[[+2.40,+4.57,+4.98,+1.69],
[+2.52,+4.07,+4.77,+2.38]]
:
[[+2.40,+4.57],
[+2.52,+4.07]]

[[-5.31,-4.52,+2.34],
[+4.78,+5.46,-0.44]]
:
[[-5.31,-4.52],
[+4.78,+5.46]]

[[-1.34,+3.52],
[-0.64,+1.27],
[-1.14,+3.51],
[-1.50,+4.64]]
:
[[-1.34,+3.52],
[-0.64,+1.27]]

[[-0.23,+0.30,+0.01,-0.21,-0.33],
[-0.92,-0.03,+1.52,-2.04,+2.68],
[-0.61,+1.44,-4.61,-2.78,-0.73],
[-2.07,+3.57,+0.86,-0.66,-4.53]]
:
[[-0.23,+0.30],
[-0.92,-0.03]]

[[+0.35,-3.43,-4.88],
[+1.03,-0.32,+0.94]]
:
[[+0.35,-3.43],
[+1.03,-0.32]]

[[+5.24,-5.50,+2.20,+0.57],
[+5.23,-5.05,+0.49,-1.78],
[-5.71,+4.56,-5.08,-6.08],
[-4.07,-4.30,+4.27,+6.08]]
:
[[+5.24,-5.50],
[+5.23,-5.05]]
